rotation steps, each row followed by its count of steps:
The counts run from 0 to 430.
[154 121  97 117 164 145 118 118 135 102 160 106 107  96  62 169 130 128
 124 139 116 148 136  83 114 131 188 147  96 137 116 161 115 123 146 138
 122  88 153 147 171 166  77 146 116 135 144  94 111  98 107 151 111  89
 146 151  30 142 149  89  95 157 136 117  89 119 157 136  93]  135
[126 157 113  90 142 113 103 135 106 104  83  99 131 102 138 157 133 132
 140 115 166 149 170 115 124 146 142 162 114 122 126  71 172  83 155 127
  87 166  95 147 147 103 142  80  94 106 128  77 102 151 161 122  89 105
 154 124 126 128 125 150 188 155 113 138 180 150 144 133 147]  78
[147 103  92 145 140 182 123 135 124  97 150 178 172 124  84 109 121 161
 116 106  78 133 106 121  94 134 175 109 167 163 146 163  76 136 139 171
 188  65 124 155 127 117 124 162 172 128 167  94 143 139 134 144 137 110
 135 146 112 126 126  98  84 127 130 100  85 148 163  64 134]  133
[135 134  96  91 118 140 155 117 165 143 103 131 141 129 125 149  85 134
 110 168 178 142  98 166 151 113 116  80 121 122  98 153 107 128  95 163
 136 126 102 104  97 138 165 142 106 141 131 137 119 124 152 116 168  93
 130 132  63 143 141 158 113 126 127 156  67 116 185 182 134]  295
[148 111 130 145 117  95 190  80 151 137 151 101  88 117 156 112 129 102
 155 122 129  94  65 117 183 150 136  95  99 117 169 178 113 159  95 141
 167 104 134  97 109 127 111 157 132 174 154 138 119 121 120 150 110 157
 119 118 121  77 107 169 123 101 163 102 117 143  97 168 120]  24
[150 169  91  87 172 160 153 136 116  85 101 119 147 110 114 168 148 108
 119  98 126 121 108 126  94  91 120 121 100 121 155 145 127 143 152 135
 132  99 140 123 112 148  99 172 159 102 122 110 100 139 118 132 187 103
 201 107  95 193 140 111 122 134 108 120  92 161 143 150 116]  127
[174  53 141 115 103 118  74 137  75 142 115 139 157 149 111  79 109 216
 161  95 123 110 125 158 163 164 131 113 136 167 137 127 164 109 138 142
 160 164 126 136 124 120 157 104 131 141 131  85 137 131 119 136 124 162
 130 143 160  91 119 109 168  83 125 128 127 130 130 155 166]  423
[146 149 185 129 102 140  81 143  79 147 112  94 128 102 158  86 187 126
 132 134 135 132 117 136 113 136  81 167 145 109  95  99 196 148  66 146
 161 144 163 146 100  88 129 161 147 133 106 162 135 179 122 149 110 161
  81 103 154 176  90 141 112 133 130 131 112 118  84 125 147]  255
[131 154 113  99 123 157  72 100 140 110 130  90 122 130  55 204 147 120
 160 180 114 148 166 138 108 159 169 169 123 128 104 166 158  99 155 115
 116 154 123 167 154 152  91  99  99 140 146  77 127 151 147 156 147  92
  77 139 111 150 142 110  98 155 131 133 130 154 155 141 112]  320
[117 114 112 136 115 150 127 111 129 175 136  63  87 136 162  93 109 164
 126 143 126 213 123 132  91 186 150 168 145 134 137 122 160  85  59  74
 104 126 129 136 130  64  97 137 114 140 112 143 132 130 144 114 149 143
 113 112 108 135 129 181 117 137 137 152 149 113 113 115 165]  272
[143 143 130 104 157 139  87 145 146  79 157  86  84  74  99 151 166 101
 185 144 129 119 153  90 116 104 111 177 144  94 137 169 144 140 135 127
 163 103 176 124 101 155  81 156 154 125 167 140 175 156 127 105 146 116
 139 143 172 111 134 116 115 152 117  79 108 135 146 134  96]  409
[204 120 129 143 101 140  74 222 120 136 137 140 154 144 111  93 140 161
 169 132 101 128 125 129 119  94 112 112 134 134  68 137 130 135 145 165
 157 100 138 149  84 151 125 143 144 115 128 167 142 112 147 100 115 126
  92 125 136 143 158 130  91 134 130 132 106 116  80 109 118]  64
[161 127 141  77  98 103  93 152 142  99  94  97 116 108 122 144 157 146
 193 156 122  63 133 117 158 126  85  99  71 149 120 138 130 111 130 180
 142 172 117 143 148 152 111 137 103 124 165  87 130 143 120 144 136 126
 122 123  99 125 110 121 177 124 143 121  75 170 102 176 110]  412
[137 107 134 155 135 122 160 114  89 154 158 105 121 146 158 109 137 147
 143  58 113 153 114 100 121 132 174 151 128 123 119 120 108 170 154  99
 144 127 120 153 141  88 112 118 130 167  87 151  79  92 102 147 111 151
 130 144 105 112 152 143 107 130 152 157 161 105  58 108 159]  357
[ 96 116 120  88 134 141 139 115 160 131  99  58 103 125 151 139 166 123
 124 140 162 216 153 113 129 124 122 166 147  91 169 114 172 146  99 118
 112 191 111 125 148  98  87 122 102 149 146 111 133 131 155 139 126 115
 104 142 137 120 111 194 148 164  99 159 173 115 130 128 141]  177
[182 138 147 121 103 111  79 111 116  92 143 122 155 154  74 149 121 149
 136 166 105  86 170 144 129 123 132 123 123 194 109 151 119 134 156 207
 129 107 128 185 128 108  93 159 116 132 149 114  99 120 131 142 111 134
  83 130 102 159 106 111  69 159 141 177 102 152 117  94 159]  229
[131 156 132 102 113 167 153 138 144 164 139 114 131 162 156 111 113 133
 112 129 138 138 146 199 133 133 125  99 133 134 154 175 133 153  88 128
 137 135 118 117  70  87 104 146 137 144 106 150  99  90 143 138 183 157
 122 127 178 177 146 182 106 114 150 176 128 120 163 121 168]  197
[138 173 126  84 200 134 132 146 106  82  90  98 127 112 121 155  88  85
 111 145 138 127  99 120 140  93 145 152  91  97 155 150 121  95 109 152
 121  74 139  92 117 155 128 137 134 125 159 138 127 149 186 127 172  93
 181 103 132 180 113 108 112 152 126 130 120 111 160 146 108]  302
[151 131  72 123 112 121 164 141 144 149 128 112 118 141 145 111 120 179
 150  77 120 115  93 115 162 172 174 113 110 153 114 137  75 129 125  82
 122 119  81 160 114 121  99 110  93 127 123 124  78 101 102 122 156  99
 155 139  72 112 187 147 117 123 177 157 118 158 108 131 140]  289
[ 69 127 105 117 168 152 153 134 141 154  87 108 115 105 170 103 100  92
 155  95 129 171  91  52 103 157 162 153 147 103 152 102 119 104 133 119
 124 128 110  97 148 151 171  80 154 150 169 132 126 169 150 135 104 113
 109 131 113  92 157 127 176 115 149  92 146 147 113 145 141]  184
[138  69  96  95 114 145 166  83 161 120 123 127 146 133  91 172 129 158
 135 114 138 108 110 130 175 152 165  82 104 139 154 146  80 154 140 137
 139 156 120 148 163 164 132 141 113 165 168  83 109  91  84 158 181 116
 175 126  82  98 151 118 114 126 157 144  92 148 135 158 111]  35
[163 147 155 141  81 135  92 138 145 141 118 118 127  89 185  97 143 154
 133 124 143 159 169 148 139 114  94 167 195 115 108 107 151 151 103 129
 155 145 137 131  74  87 128 131 121 154 123 145 149 135 144  98  80 140
  98 164 189 113 161 170 130 133 111 152 153  89 133 104 179]  81
[140 176  97 108 167 147 143 103 146  80 126 111 114  78 112 200 120 105
 145 128 131 134 113  83 154 126 142 158 137 104 114 138 110 131 176  84
 110 109 113 135 113 154 110 120 108 139 167 100 140 125 146  98 142  87
 177 157 102  93 158  83 113 180 112 120 101 110 143 149  99]  310
[131  97  98 131  65 126 160 115 157 172 119 114 125 116 153  96 117 171
 137 122 189 111  79 167 168 163 100 100 142 146 135 129 154 147  68 105
 159 130 115 114 120  52 156 119 112 157 140 114 115 121 134 132 139 144
 131 143 120  91 144 149 148  72 127 149 118 108 158 147 179]  14
[117 137 113  91 140 138 166 140 175 138 125  78 105  97  98 171 129  89
 110 174 173 149  96 133 147  93 150 118 115 100 146 177 110 165 114 150
 145 133 135 123 118 163 102 135 102 162 142 135 106 101 115 125 179  88
 137 137  65 135 161 159 101 119 122 147 101 103 165 187 117]  294
[174  84 154 158  92 134  68  90 105 128 143 142 144 113 101 109 136 164
 138 114 119 121 154 115 122 139 148 165 146 141 109 117 152 137 121  85
 151 105 138 164 124  86 145 120 137 141 148  89 166 104 139 107  74 143
 125 183 162 109 151  80  78 146 110 135 143 104 119  79 143]  240
[167 164  96 115 128 142 164 178 114 125  97 124 128 130 135 101 170 112
 128 111 149  98  77 151 148  95  85  82 117 136 136 156 129 150 100 118
 126  58 121 117  67 110 126 182 147 106  93 171  83 142 131 121 162 110
 163 116 109 175 144 149 137 116 133 138 122 153 131 154 142]  381
[191 122 149 139  50 113  93 110 125 140 131  65  74  91 128 151 169 134
 154 181 169 122 149 114 121  90  72 126 116 123  85 128 181 141 110 111
 107 152 135 150 129 126 102 177 100 125 103 139 125 110 146 110 116 165
 116 124 111 106 113 153 104 144  92 135 122 124  78 159 115]  246
[131 143 132 116 117 121 156  64 124 169 111 113 147 111 166 116  75 128
 179 115 172 120  86 111 142 116 121 140 122 153 100  89 101 147 165  99
 161 149 107 132 152  83 146  90  96 175 116 139  61 127  92 158 154 157
 134 127  52 110 162 132 137 106 154 156 115 109 120 154 176]  104
[113 143 115 105 114 145 149 105 132 168  99 146 168 135 179  84  78 164
 165  90 133 121 112 131 101 149 163 117 131 165 129  87 118 118 140 108
 177 107  92 117 145  51 158  99 114 126 116 121  70 132 109 130 165 152
 147 134 100 121 150 113 155  86 121 153 123 121 136 133 200]  105
[219 123 141 134 102 109  98 131 104 109 132 124 164 145 116 141 124 162
 135 121  98 112 159 125 179 162 173 130 107 141  94 125 111 147 145 115
 100 102 138 171  87 168 106 158  94 136 160 109 119  90 138 107 104  97
 146 130 132 110 153 134  75 186 162 147 117  97  97 118 132]  55
[152 150 128 105 119 122  85 158 131 147 105 133 136 155 209  77  86 152
 190 138 144 140 108 124 139 121  90 140 171 137 129  86 128 107 101 163
 151 141 107 104 110  93 149 138 132 147 157 168 140 134 152 110 113 153
  84 117 133 132 110 155 158 119 140 108 126 127  91 113 190]  180
[124 162 131 100 165 152  54 182 105 110  80  94 159 108 102 129 153  95
 122 169 132 168 132 131  70 131 129 148 159  93 110 113 175  98 138 184
 128 152 142 118 118 160 134 102 132 122 120 145 165 155 159 133 112 102
  86 118 138 178 137  95 124 139 107 115 145 127 139 136 123]  69
[123 102 130 133 146 112 123 160 115 112 118  68  98  81 116 154 188 109
 111 111 184 151 107 107 134 141 127 155 124  77 145 144 165 177 107 123
 142 150 155 115 116 159 117 108 112 165 108 132 141 142 130 149  78 120
 113 148 152  87 147 126 155 112 114 125 181 102 129 150 101]  167
[172  93  96 123 137 122 105 142 140 123  98 143 153  71  98 139 123 140
 158 132 149 134 104  51 130 117 111 135 142 150 105  73 131 143 158 170
 120 165  95 153 147 145 128 152  92 143 173 129 164 147 132 108  97 104
 126 119  80  57 109 103 135 163  79 112 100 149 113 144 104]  152
[154 139 130 134  89 140 153  51 150 189 144 128 124 158 157 107  61 150
 135 154 137 132 125 132 134 130 162 133 140 143 124 160 111 107  83 135
 166  91 122 155 136  82 155 137 119 158 160 130 116 100 153 112 150 164
 108 108  93 134 111 129  55 100 148 148 102  94 129 106 189]  113
[135  90 116 144  61 129 158 131 147 152 110 125 113 152 159  57 108 154
 116 109 129 125 119 134 164 117 129  77 111 155 120 146 107 115  96 156
 132 101 105 145 166 117 163 126 109 115  98 139  64  75 135 136 125 140
 112 151  82 111 122 185 135  94 151 147 158 114  93 139 195]  364
[125 103 149 156  64 121 121 118 159 129  98 117 146 120 170 118 160 163
 139 121 157 147 153 112 182 128 113 120 171 118 134 134 130 162 131 119
 123 136 107 140 119  91 115 115  94 152 138 131 125 110 157 112  60 140
 114 179 153  79 134 163 146 136 110 147 194 105 114  96 175]  82
[128 136 135 119 137 112 124  77 127 140 130 142 149  75  86 172 110 127
 123 165 141  95  98 119 158 128 165 144 124 113 105 150 104 141  85 163
 128 103 141 137 139 135 141 142  89 181 178 130 128 123 133 112 145 104
 136 131 106 126 143  61  56 142 114 166  80 101 178 119 101]  394
[105  90 142 133 146 135 102 145  72 114 103 156 164  68 143 105 172 113
 132  83 128 119  83  82  82 138 114 149 142 103 145  64 108 143 135 194
 144 146 131 123 150 116 179  86 140 175 146 151 146 160 107 171  99 153
 108 112 113 124 112  78 155  99 114 116 131 112  78 118 151]  259
[189 157 143 109 116  80 127 118 114 110 116  88 148 131 131 128 116 136
 131 134 152  66 127 137 229 122 140  80  93 153 110 157 144 129 111 135
 116  94 115 147 102 135 129 161  71 136 159 100  91 103 171 112 108 110
 154 140 127  92 133 147 118 140 165 155 128 130 154 185 104]  305
[ 89 147 132  97 106 155 107 111 118 140 105 110 134 129 159 162 135 153
 172 140 108 176 166 108  79 129 139 176 169 109 125 112 111  80 124 121
  91 175 135 151 164 102  98  86 109 138 170 145 127 108 142 117 119 124
  93 139 147 158 127 109 100 128 116 173 167 126  78  66 172]  86
[180 116 115 127 134 124 107 125  74 107  99  93 110 112  83 179 138 145
 102 134 145 121 151 122 141 163 159 122  90 151  97 121 184 102 112  76
  81  99 125 157 125 124 128 146  63  92 129  79 114 118 143 127 108  95
 169 120 128 123 137 134 121 153 122 135 126 128 139 145 103]  146
[167  81 122 147  59 135  68 143 137 144 106 127 150 110 104  94 137 182
 151 123 127 115 133  98 110 145  76  89 143 148 117  95 167 107 117 137
 164 117 119 147 121 121 158 155 137 109 122 123 153 142 151 128  77 153
  62 138 123 100 115 117 163 106  86 111 123 172  98 125 159]  248
